0: [161  70 163 147 169 128 112 181 167 118 163 119  98 110 155 147 108 167
  85 167 186 188  93 184 180 178 117 176 177 165 154 190]
1: [135 166  72  97  69  92 105  73  72  85  65 130 177  87  84  62  82 154
 172  60  92  71 121  80  99  75 165 105  70 127  90  99]
2: [ 88  71 168  98 167 153 118 177 158 102 155 104  88 139 153 141 177  94
 121 152 178 135  92 116  96  59  67 131 179 111 134  98]
3: [ 44  94 176 108 161 177 182 168  75  84 109 141  82  97 158 169 165  51
 169 155 182  80 110 113  90 143 186 123 167  63 149 163]
4: [150  92 168 132 104 151 167  73 113 144  99 153  82 161 143 137  87 157
 160 110 106  91 175  73 110 125 128 145  68 123 147  99]
5: [163 190 144 187 176 172 102 182 185 189 160 145 186 198 165 184 160 168
 165 156 178 190 120 176 199 186 123 193 139 187 177 181]
6: [155 101 169 137 160  95 162 163 167 160 149 130  90 114 137  61 118 173
  78  92 124 181 121 181 165 128  89 185 112 124 139 158]
7: [124  95 179 138 175 173 146 161 129  92 114  46  82 155 156 150 131 142
 185 154 184 112  87  86 113 151 182 184 177 117 127 132]
8: [155 156  61 107  73  80  93  65  74 100  89 126 168  88  82  72  82 140
 185  91  85  93  98  71  83  79  64  94  91  62  85  82]
9: [ 56 104 170 114 143 129 158 177 152 150 150  93  87  82 145 124 199  78
  96 133 165 157 101 140 127 128 111 160 165  93 137 110]
10: [109  69 142 128 125 124 145 132 110 144  47  83 106 159 108 111 122 159
 135  75 157  65 101  55  96 120 110 186  91 102 109 104]
11: [139  88 164 107 133  53 153  92  76  83  88 138  87  88 122 109 110 145
 140 123 153  69 126 125  96 123 185 118  93  85 121 165]
12: [ 68  73 163 100  69  65 168 162  82  76 132 132  85  89  46  75 165  87
  65  96  75 114  98 181  97  78  96  84 116  70  67 110]

[112 186 146 184 179 169 108 169 177 112 145 142 174 184 164 185 188 139
 185 166 186 148 138 161 174 175 186 170 180 181 171 190] 5 0
[ 84  91 162 110 116 114 165 150 121 118 124 120  79 113 121 109 147  49
  67 157 151 123 113 124 114 109 129 103 153 103 120 128] 9 2
[109 188  83 115 149 177  94 173  91  80 139 118 148  86 162 130 179  78
 187 164 183  79  90 176 100 142 191  94 178 173 144 192] 3 7
[121 182  58 113 115 143 101 176 114  96 150 137 168  96 128  93 143 159
 156  98 145 130  94 174  84  95 121 174 104 156 120  79] 1 8
[150  92 133 110  80  89 150  62 152 190 157 135 127 142  98 104  89 161
  78  67  68 175 135  88 114 111  72 114  70  93 110  96] 4 6
[162 145 177 162 158 176 191 128 143  82 154 156 151 135 168 183 154 166
 183 161 169 106 203 163 171 178 193 170  92 186 177 202] 5 0
[141 145  53 133 131 167 164  93 148 175 124 155 148 183 148 155 148 137
 160 152  85 153 185  74 121 152 127 143  84  64 168 106] 4 10
[ 66  81  91  97  63  80  97  90  68  81  98 145 147  87  92  72 130  86
 100 121  64  77 163 179  85  66 126  70  98  61  68 111] 12 1
[ 73 154 124 113 148 128 106 185  63 118 158 122 116  97 143 143 189  72
  85 161 153 161  92 178 148 131 130  94 170 135 140 168] 9 2
[ 68 130  95  89 130  93  98 163  90  92  86  89 117  93  89 104  72  70
 137 117 158  84  85 141 114 110 166  86 149 115  93 129] 11 1
[ 65 104  64 100  72  56  97  58  70  87 107  96 104  90  63  72 154  60
  61 116  77  78  94 165  88  63  92  74 116  80  67  94] 12 8
[165 182 142 156 170 164 104 180 182 189 157 163 183 160 162 188 149 167
  97 162 108 189 187 178 175 178  71 143 168 186 174 147] 5 0
[156 152  67 103  92  64 101  99 100 139 141  95 125  94  77  81  80 134
  91  81  97 110  90 112  90  82  77  83 143  94  57  90] 8 1
[154 183 147 171 155 158 138  59 184 190 152 153 194 193 157 170 180 172
  90 120  67 187 202 147 186 174  90 172  64 183 174 114] 5 6
[167 199 146 161 178 163  93 180 180 190 152 149 158 195 166 187 127 127
 168 163 187 193 102 144 181 186 143 163 179 187 181 125] 5 0
[151 124  53 100  74  62  91 109  71 114  86  68  93  88  67  67  80  83
 140  95  61  93  85  83  89  68  84  76 169  86  62  85] 8 1
[ 77  72  95 124 108  54 103 177 137 174 151  77 112 118 113 115 177  94
  62 110 124 170  96 155 134  91  89 147 152 139  97 114] 9 2
[156 176 150 161 157 160 137 108 166 109 156 155 187 135 155 170 104 172
 148 144 122 167 197 170 179 169 172 133  95 173 160 186] 5 0
